A state moves one step at a time under one of 7 hidden systems, and each row is a state written as 18 numbers. Each run below is a few steps of one system.
Z393, run 1 (8 x 18):
39,-4,49,-14,4,-31,13,3,46,43,35,-47,26,4,38,7,19,-2
8,-17,29,30,-74,28,-6,-16,-13,37,32,12,6,32,39,-18,-5,-30
-35,-13,38,14,-30,-44,17,-57,-30,-10,34,-26,3,27,-22,37,-33,8
-17,8,39,-51,-26,-14,-24,-1,-14,47,10,24,-2,-39,-32,36,1,-51
4,37,1,26,-14,-11,-36,16,31,32,55,-40,37,-11,10,46,29,2
57,-2,41,13,-7,-10,-17,-55,25,38,3,-2,23,23,44,-5,-10,-33
-21,-28,55,16,-59,-7,37,-2,-30,-17,32,3,41,26,30,24,0,-17
-30,-14,40,-28,-32,-29,14,-20,-4,54,42,-28,-39,-8,-29,4,-23,2
Z351, run 2, 8 rows:
-44,-3,2,53,-66,22,14,1,-18,4,66,-11,9,14,19,16,-7,14
18,-7,38,-5,-5,-32,-11,-87,-12,20,-14,1,-15,28,-12,-6,-44,-25
-7,50,37,7,-19,0,-23,19,12,6,23,-3,58,-7,14,49,23,-48
4,-11,18,-9,7,-48,14,-4,31,38,43,-71,-23,10,-11,-2,2,41
37,9,1,53,-14,45,-8,-19,29,23,24,8,20,14,68,-19,-5,-12
-43,-15,62,0,-28,-22,62,-26,-24,-23,25,-13,10,22,7,19,-36,-6
21,20,33,-27,-35,6,-49,-13,7,73,7,11,-13,-4,-11,-8,-1,-58
-25,31,-5,53,-23,-25,-23,-11,1,-11,53,-49,29,25,-12,47,9,26
Z399, run 3, 8 rows:
-3,22,65,-2,-3,-29,34,10,14,-23,17,-33,55,20,27,34,10,-24
13,-44,21,-11,-12,20,40,-3,25,62,36,0,-26,-27,43,-25,-13,12
-35,9,21,-7,-57,-28,-36,-20,-33,36,36,-12,-14,8,-52,31,-4,-17
-33,48,9,-18,58,10,29,-21,25,-3,-3,2,-22,-50,-14,18,-48,-9
20,9,10,-20,3,-13,-21,47,24,25,19,1,52,-40,18,45,51,-21
-8,9,23,27,-1,-13,41,1,40,12,54,-70,-6,23,29,-10,-10,41
20,-20,28,3,-31,-3,-22,-72,-9,50,21,27,5,-10,16,19,-25,-34
-56,17,58,-49,-8,-19,40,20,-18,-6,2,-9,-13,-11,-34,12,-23,-26
Z249, run 4, 8 rows:
-14,43,-1,31,13,-19,-28,-72,-14,-28,-16,-15,-9,38,-36,10,-43,-8
-27,36,61,-28,21,-11,41,-3,29,9,21,-13,18,-35,10,36,-23,-32
19,27,29,3,-52,-10,-49,27,11,44,25,-35,14,45,0,-9,32,-30
10,-5,13,45,-17,27,11,-68,3,18,23,4,-16,24,41,-24,-48,-2
-12,-1,45,-26,-12,-41,-11,-52,-41,-14,-21,23,20,5,-31,39,-21,-43
-57,52,25,-5,-21,3,5,23,13,30,44,-44,-36,-2,-35,1,-20,-6
49,21,3,15,3,1,-50,-36,38,60,24,-4,17,-12,30,12,6,-20
7,32,40,31,2,-15,10,-50,-5,-43,-21,-23,17,70,7,-15,-32,-19
Z399, run 5:
38,-55,34,16,-27,-13,20,-48,-22,-11,-13,22,28,37,46,-10,-9,-12
-27,-30,28,-41,-40,9,25,17,-42,9,-24,22,-45,19,-25,-49,-17,-19
-41,11,-62,-1,1,25,-33,18,-26,3,-7,30,-36,-41,-49,6,-1,17
13,53,-31,10,59,-22,-33,9,20,-40,-30,-21,26,2,-23,23,18,11
46,1,7,33,19,21,22,14,31,-26,-7,1,52,17,77,-8,19,1
23,-76,22,2,-51,-21,19,-10,-27,14,6,-4,-3,46,22,-32,12,18
-35,1,-2,-3,-35,22,-12,-30,-41,15,-16,23,-60,18,-38,-37,-44,-15
-31,18,-34,-24,30,1,-20,12,-29,-30,-39,43,-2,-45,-48,31,0,-8
Z277, run 6 (8 x 18):
3,-25,37,-75,11,2,24,9,0,41,-23,33,-26,-44,-5,-16,-12,-36
-60,35,6,14,-54,10,-2,45,-5,23,58,-35,-15,5,-24,9,4,6
26,18,-11,27,37,-30,-21,-69,33,24,22,-38,-7,2,1,17,-24,26
47,14,46,-9,-4,-6,-7,20,15,-6,-22,6,61,23,43,5,31,-49
-17,-45,27,-28,5,-11,80,30,0,-12,2,-19,-26,3,12,-31,-8,36
-9,-36,2,7,-64,8,-24,-27,-25,64,43,23,-21,-12,-5,9,-7,-8
-39,65,36,11,17,-15,5,-43,1,-27,9,-17,14,6,-24,42,-39,-29
43,20,9,-43,45,-7,-11,39,57,44,-6,-20,0,-33,13,-12,29,-9
Z393, run 7 (8 x 18):
-20,-23,25,15,-13,-11,53,-13,-40,-69,-24,3,16,51,9,-12,-20,6
-49,-25,5,-52,3,-1,39,20,-19,17,1,16,-49,-45,-36,-8,-21,11
-8,36,-58,9,-3,7,-72,32,-2,19,2,-9,-17,-10,-47,7,27,12
39,46,-11,24,66,6,-18,-39,35,-25,-33,2,29,-4,25,10,-14,-11
31,-52,21,-17,6,-3,45,37,-2,-28,-25,26,40,3,53,-13,30,0
-31,-9,5,2,-24,20,44,34,4,11,23,-33,-52,25,0,-55,-17,34
-23,-8,-47,16,-13,8,-43,-48,-43,2,-13,34,-40,-4,-48,0,-28,12
-15,48,1,-22,46,-31,-14,6,-5,-50,-38,1,29,-12,-39,41,6,-16
Z711, run 8:
-6,37,-21,19,-13,64,-20,3,15,41,7,17,-46,-6,10,-49,-27,-17
-16,-33,-1,21,-6,-49,3,-60,-39,-40,7,2,30,10,-17,56,-13,21
25,40,30,-51,37,6,-8,44,27,7,-48,3,0,-5,-2,-30,12,-47
-31,-13,-32,51,-18,21,25,21,12,-2,63,-16,9,-22,31,27,9,52
46,-23,21,-24,-17,-35,-39,-43,-13,34,-27,-8,-24,50,-20,-35,-7,-16
-40,23,-3,15,16,46,40,6,-15,-54,-20,50,15,-27,21,12,-27,-18
-3,-23,13,-42,-1,-62,-6,31,7,26,25,-43,0,-13,-33,27,35,26
14,48,-22,39,-10,63,-40,-4,20,31,1,18,-15,6,23,-35,-13,-25
Z711, run 9, 8 rows:
41,1,-23,27,24,44,-8,-1,16,-11,-21,49,41,-25,61,3,11,-14
-12,-37,14,-8,-12,-43,43,28,-14,-31,2,-46,-9,45,-11,-19,13,47
14,-17,-17,-26,0,43,-14,-2,0,57,-17,57,-39,-50,7,-30,-12,-23
-50,12,-17,30,-29,-24,-17,-1,-48,-50,9,-11,16,28,-47,39,1,16
45,29,-4,-38,70,-12,-24,-10,45,25,-36,-1,-10,-33,-6,-9,-1,-14
-2,-8,-27,58,-28,22,5,41,-3,-35,23,-1,46,20,41,12,36,26
28,-38,11,-33,21,-29,19,-28,8,25,-22,-23,-51,19,-11,-52,-21,25
-22,-15,-16,8,-37,45,-5,17,-44,-14,-13,74,19,-28,9,15,5,-31
Z277, run 10 (8 x 18):
-23,-50,-2,-52,-11,12,31,33,-30,13,-20,42,-39,-36,-14,-26,-4,4
-59,29,-30,31,-46,22,-34,-3,-29,16,39,4,-29,-6,-45,18,-15,4
16,60,-24,21,62,-13,-38,-43,29,-14,-12,-14,13,-11,-15,31,-17,0
52,11,-1,-12,23,-1,-13,60,26,-18,-41,-4,38,21,30,-25,48,-12
-1,-66,-15,13,-18,2,52,17,-23,-27,-2,0,-14,24,23,-36,5,53
-13,-39,-10,3,-40,9,-19,-56,-53,14,-1,62,-10,-19,-14,20,-25,-16
-50,71,8,-16,23,12,-10,7,-5,-25,-18,16,-2,-26,-43,26,-25,-39
17,33,-42,-7,39,3,-31,53,43,23,4,-34,-18,-21,-11,-15,31,30
Z5, run 11:
-11,54,13,35,-15,18,1,19,3,-38,-10,-36,1,73,5,-41,-6,-9
-21,-55,-39,-5,-17,10,-3,-28,-50,5,-14,53,-38,-26,-25,-5,-21,20
5,11,17,-28,-6,-38,-18,61,-10,-29,-25,-19,36,25,-25,10,50,-13
-30,4,-38,13,10,40,25,33,20,22,29,-14,-56,-25,4,-35,-16,44
39,-9,-36,45,-10,-15,-55,-19,-21,-33,-25,10,37,44,3,9,29,9
-28,3,17,-42,22,15,46,23,-16,-30,-49,17,-37,1,-17,-44,-30,-13
9,-62,-18,5,-52,-11,-12,41,-19,26,34,4,18,-7,16,13,51,29
-31,69,-4,20,-2,6,-21,13,4,-21,-7,-45,-29,49,-40,-30,-17,0
Z351, run 12:
-18,18,-22,42,-16,6,-26,-32,19,46,66,-25,-16,-18,-2,27,-13,25
46,-24,31,29,-6,-35,4,-57,0,-18,-6,-14,39,50,38,4,-5,-1
-25,50,68,-20,3,16,40,15,30,15,21,-12,13,-16,23,9,-23,-49
-1,-36,10,1,-64,-16,-19,12,-6,65,54,-24,-17,8,-6,1,19,15
6,44,1,59,-3,8,-25,-69,10,-5,11,-23,-1,47,8,-6,-36,-6
5,-14,59,-13,3,-31,33,-28,5,-2,16,6,53,-24,31,55,-2,-25
7,27,47,-25,-29,-7,-9,39,27,49,21,-49,-17,31,-3,-33,15,-22
-19,7,-22,59,-25,23,-9,-36,12,30,68,-14,-9,-10,22,20,-19,27
Z5, run 13 (8 x 18):
19,-23,-33,-4,31,-12,15,55,-4,-55,-36,5,31,5,10,-6,44,36
14,-21,-13,2,-16,28,19,38,5,8,-13,-13,-41,39,18,-81,6,23
-25,-22,-24,39,-63,17,-18,8,-59,-31,-1,24,4,41,-11,-7,9,7
-34,-5,-13,-41,3,-30,-8,30,-39,-24,-34,-7,-37,10,-70,-14,3,16
-5,-4,-55,-4,2,22,-16,84,5,5,6,4,-2,-30,-2,-5,51,32
12,11,-42,44,18,3,1,13,8,-42,-16,-36,-9,53,6,-43,4,48
11,-36,-31,-3,-18,33,-11,5,-43,-18,-54,59,-22,14,-1,-49,-1,-7
-27,-34,14,-20,-35,-27,28,53,-44,-39,-10,-9,10,32,-23,-5,26,15
Z249, run 14:
-25,-7,-41,50,-14,31,1,-45,-30,-22,0,14,-37,24,-5,-25,-42,29
-8,-14,10,-46,41,-36,11,-25,-8,-7,-24,30,11,-58,-24,49,-10,-7
-22,63,-6,-7,3,4,-19,70,22,-1,9,-48,-12,15,-30,-14,26,2
48,-22,-11,33,11,25,8,-8,42,31,27,3,21,-16,76,-8,11,19
18,-25,17,-1,-13,-23,-2,-24,-48,-50,-57,22,16,57,-7,-23,-3,-16
-75,-9,8,-11,-25,20,51,23,-26,-4,34,14,-25,-42,-13,18,-23,10
32,-7,-33,-29,5,-26,-71,5,9,58,-2,-2,-17,-25,-36,8,32,6
4,56,-26,50,53,30,5,-18,33,-41,-14,-20,-2,20,20,-20,-27,16

Which system made each run below?
run 15 (2 x 18):
-49,28,-6,33,-16,10,-4,-17,2,15,65,-4,12,-40,-5,63,-13,6
39,37,42,-1,4,-39,-39,-35,21,17,-7,-37,23,47,-4,1,2,-34

Z711
run 16, 2 rows:
-11,28,14,6,30,11,0,-78,-4,-3,-12,33,-6,-26,-3,20,-58,-34
8,-32,10,-30,-10,-44,-4,49,-15,-15,-6,2,50,-10,-6,42,58,2

Z393
run 17 (2 x 18):
8,-8,24,-55,-25,18,-24,23,-11,54,-11,50,-6,-40,-9,2,14,-59
-61,28,-16,6,3,-9,23,46,4,-17,40,-46,-15,-16,-34,24,3,44

Z399
run 18:
8,23,22,41,12,-11,32,-9,18,-47,-3,-50,21,66,31,-24,-12,17
0,-42,52,-28,-38,16,39,9,-19,15,1,47,22,-18,36,4,1,-41

Z249
run 19 (2 x 18):
56,-8,20,12,21,13,13,-32,50,39,11,-11,5,2,65,-28,-12,1
-38,0,52,23,-52,19,54,18,-14,-17,37,-7,23,26,36,2,-12,-17

Z351
run 20:
2,-41,-30,-9,12,30,14,-30,-11,23,-20,41,-56,-27,4,-40,-35,19
-21,19,-33,-3,26,-26,-32,-4,-26,-45,-26,23,28,-25,-46,54,11,4

Z249
run 21, 2 rows:
-31,-11,-23,7,-40,29,-8,31,1,58,58,8,-21,-48,2,18,10,12
-11,44,6,30,5,-39,-33,-57,-3,-19,5,-42,1,44,-38,22,-24,5

Z277
run 22:
17,24,45,-38,50,-16,37,17,23,-31,-49,-18,6,21,11,-32,-8,-21
-22,-5,11,25,-62,28,12,56,-11,2,44,9,39,-1,36,20,33,-10

Z249
run 23 (2 x 18):
-27,4,0,45,-77,39,-19,4,-25,20,50,19,13,8,18,15,5,-18
-5,1,30,0,3,-54,-7,-79,-17,-6,-3,-25,-12,34,-37,13,-37,1

Z351
run 24 (2 x 18):
-29,-24,43,-23,-43,-49,-4,-37,-47,8,13,5,7,8,-37,40,-13,-21
-23,65,33,-17,25,35,14,-5,39,35,11,-8,-27,-27,4,-12,-40,-38

Z277
run 25:
5,16,22,-50,21,-38,-32,-9,10,39,3,6,12,-49,-31,48,10,-29
30,35,9,21,-16,15,-31,38,37,30,33,-16,47,-3,39,19,40,-22

Z393
run 26, 2 rows:
-5,83,-20,3,51,-6,-42,2,24,-18,-23,-23,0,0,-35,10,-5,-12
26,-40,-31,0,54,17,37,-6,18,-11,-19,38,10,-51,46,1,-2,29

Z5
run 27 (2 x 18):
-16,-28,6,-5,22,-11,54,18,-27,-78,-34,21,38,-1,12,18,6,15
47,-23,-25,-15,-5,19,-26,45,18,40,-23,3,-29,14,13,-68,34,11

Z399
